One turn moves each row of this set onto another row. After a few examples, where does it send each row asked below?
j827: [-20   0  14  -4   9  11 -13  -5  -4 -17  -3  39 -25  -7  -7  17 -24  23
  -1  -8  -8   5   3]
j306: [ -7  -1 -17 -19  -4  -1   6  29  -2 -10  -1  -2  14  -6 -11  16  -5 -16
 -13   5  22   4  39]
j115: [-15   6   0   0 -16   7   5  13 -12 -27   7  10  -5   5   6  34 -10 -16
 -29  19 -27   5   2]
j495: [-21  25  24  11   4   9  -2  -8   8   8   3 -12  16 -13 -14   4 -16 -17
   6 -14  20 -12   6]
j183: [-32   6  -8   2 -12 -13  -4   3  23 -12   0  29 -13  -4 -28  -7 -22  -1
  -4   1  13 -23 -14]
j355: [ 15  -4 -12 -11 -20  15 -10   9  -2 -35   2  -7 -25 -15   7  -3 -13  -6
  15 -16  -3 -14  10]
j453: [ 10  18  -1   0  -3   8   5   3 -10   3  25  -6  -1  -4 -22  12  -2  -3
  -2  -3 -49   0   3]
j880: [ -8 -12   8  -8  22  -9  -4 -14  16  -1   2  -4  20 -28 -10  11   8  -5
 -18  -4   4  16 -19]
j821: [ -6 -14 -21 -11   5  21  25 -10  34 -27   6   3 -19   3 -15  22  -9  -3
  12 -11  12 -11 -11]
j292: [ -2  -2  -7   8   4 -24  -3   4  34  10 -24  11   8   4  -3  12 -12  -2
  -9  19 -20  20   0]
j408: [ 20 -20  -1  -6   0  10 -20   6  14  -6  -9  -4   5  -6   2  24  -9  -7
 -20  -2 -35 -16  17]
j782: [-15  17   2  16  12   9   2   4  10  -6  -3   8  -2  20 -13  32 -39   6
  11   0  -7 -28   5]
j63: [ 24   8 -26   1  14  12  32  -1   3 -17  -6 -10  17  10  -3  19   5  -5
  -1  13  21   9  -1]
j802: [ -7  17  -4   7   6 -24  11  14  -8  13   1  20 -22   9 -15  27 -19  11
  -8  14  16  10 -16]
j797: [ -1  10 -19   2   0   7 -15  -6  13   7  50  17  -9  -6  -9  12  -5   6
 -18  15   4   1 -17]
j759: [ -3  -8  -4  19   9  20  10  18  -3  -5  -1   6  -4  26  -7  24   1 -18
 -13 -16  30 -22  12]
j94: [  3  22   9  -5   1   0   6   9 -23 -25   0  -1 -12  -1  12   3  -9  -1
  -9  -8  42   2  -1]
j141: [  1  -9  -7  -2  -2  -8 -29   7  49   5  15   6   1  -3  -1   4 -15  -5
   5  -9  21   2  -8]
j891: [ 25   7   3  11  -6 -13  -3  23  14   3  -4  16   7 -28  -8   7   9 -16
   1 -15  11  26  -1]
j26: [ 16  12  -5  -1 -22  13  -1   9   8 -14   3   5  33  25 -21   9  -4   9
 -22 -11  -6 -26  -2]
j978: [ 21  21 -13   3 -29   7  -6 -21  -8  -8  -5   6 -11  -5 -12  -8  -3  20
  -7  -8 -12  -6 -24]
j191: [ -6   2 -25  26  11  -3   2 -20  -1  -4  -7   2   7  13  -1  -1  13 -19
   5 -20 -19  17 -11]
j219: [ 11  18 -20  15 -14  25   2   0  29 -28   5  -3  -3  13  21  -1   2  17
   1 -11  -1  12   5]
j375: [  3  15 -17   1  -6  16 -21  16  17  -5 -37   5 -23  -6  -1  12   7  15
   3 -19  -3   2 -13]
j487: [ -8 -13   5  -8   0  -7  -5 -24 -14   0  21  -3  -4   2   0  11  -7 -38
 -22 -13 -12  -2   4]

j292 turns into j94
j797 turns into j821
j487 turns into j782
Where do these go?
j453 turns into j183
j306 turns into j115

One turn moves each row of this set onto another row. After a few examples, where does it send each row asked below?
j380: [-16  17  26  -4   5  35 -11  -5  41 -10   2   0   3  25 -10 -13  22 -16]
j323: [  3  16   9 -19 -11  27 -10   2  42 -13  -1 -24 -15  27  -4 -21  16 -14]
j993: [  5 -17   6  -7  -2  13  15  15   2   1  22   2 -12 -29   7  11  29 -11]
j310: [  1  -3   5  -3 -33   1 -23  19 -13  -7  19  -2   8  -6  24   1  29 -12]
j181: [ 11  16   2  12  17   7   2   1   5 -26  28  14  -1  -4 -16   6   2   9]
j449: [-20  -1   1 -25  -1  24 -10  -2  22 -32  11  13   4  12   4 -25  20  14]
j650: [ -6  -3   7  13 -25  18 -26  22  32  -1  10  -9 -15  18  21  -5   2  -7]
j714: [ 18  26  14 -16  13   6   5 -10  12   0   9 -30 -13  -2 -16 -17  31 -19]
j717: [  2  -1  15 -29 -25  23 -16   0  24  -4   8  -8 -15  28   6  16  14   9]
j385: [ 15  20  13 -10 -19  33  13   8  16  -9  10 -43  -8   8 -11 -16  21 -11]
j456: [ -4  12   1  -3  -2   1  -8   3  22 -15  -8   4  20  10 -13 -38   9  26]
j651: [-17  -7  18   8 -21  13   3  32   9  19   8  -1  -7   2  13   0  -5  -5]
j695: [-19  25  -9   5  -3 -10  -1   0  14 -17  25  -3   9  -8  -2  -1  -7  10]
j610: [ 20  -2  10  12   5   0 -15 -28  23 -22  10  -5   6  -3   8 -10  36  17]
j957: [ 11   6   7 -35   1  -1   4   4  -3  22   4 -20   4  -5 -13 -10  32 -11]
j908: [ 17  23  27 -11 -19  38  17   4   7 -17   6 -31  -8   0   0 -12  21  -9]
j309: [ 14 -23  12  -7  -9  18   6  14   0  -9  29   6  -9 -24  -6  14  25  -7]
j734: [ -7  18 -16  12 -13   4 -16  11   3  -2  25  20   8 -15  11   6  23   0]
j566: [ -3  -5  11 -19 -19  28 -19  14  34  -4   7 -20 -16  22  -1  17   8   3]
j958: [ -6  -3  10 -14 -16  30   2  20  17 -17   6  17  13  23  19  -7  14 -25]
j731: [  0  10  -1  -6  14  33   6  14  30 -21  -8  11  11  13  -1 -32  22  -3]
j834: [  0  -2  23 -21  -8 -10  -7   9  13 -23 -31  10   0  -4 -19 -17  21 -17]
j412: [ 21   6  -3  14 -25  -4 -32  11  17 -13 -14  -7   0   2  19  -2  30  -4]
j726: [  1  11  36 -16 -10  10   0  15  -2 -16  -3 -11 -26   7 -35  -6  38  -7]
j236: [  7   6  32  20  23   0 -14 -17  14   7  15 -15  -1  12  -5 -10  30  -2]
j99: [ 18   1  16  31 -18   3 -13   5  23 -36  -8  -7  -3 -12  -6 -12  20  13]
j768: [-13  21   6 -18  -5   4  -1  12 -20 -13  35  -6  -1 -12 -17  -3  20   8]
j87: [-20 -11  22  -2 -13  -7  -4   9  18 -26  -8  -4 -19 -21 -23 -21  36  -2]
j522: [-14  -8  -4   6  -2   6  -9  29  10   3  26  15 -11 -21  11   1   3  -3]
j300: [  2  24  33   7  -2   3  -9 -16  17 -10   9 -22 -10  -2 -34  -5  36 -19]
j616: [ -7   4   9  18 -23  28 -25  17  24  -3  -3  13   3  12  25 -12  31 -13]
j492: [ -4   3  16   3  14 -13 -14 -13  28 -15   0  10  13  -2  -5   3   1  18]
j852: [ 12  16  33  19  -4   2  -8 -25   8 -18  15 -21   5   6  19 -12  16 -15]
j82: [-12  19   0  -9 -15 -11  -3  10   1 -10   6   5  -4 -28 -33 -12  35  -7]
j428: [ 11   6  23 -36   1   2  -4   7  -9  18   1 -13  13  -6 -16  -7  18  -9]
j149: [ 10  -2  17  25 -27  -4 -29  19  -6  -5  -4   0 -10   7   2 -26  29  11]
j425: [ -5  -1  25  13  -7  -2  10   0  19 -21 -20   5   9 -16   2 -39  22   3]
j86: [  5   1   7 -12   7  -9   0  15  -5   7   4  -2 -15 -36 -11 -13  32 -15]
j252: [ 12  14  39   4   3  18  -2  -2  14  -3  12  -6  -8  39  -4   8  18 -21]
j996: [ -9  -4  20   7 -35  12   8  27   2  14  15   3  -4  11   6 -12  -5  -1]

j957 turns into j651
j181 turns into j449
Where do these go?
j731 turns into j87
j616 turns into j300
j650 turns into j714
j492 turns into j456
j726 turns into j310
j717 turns into j428

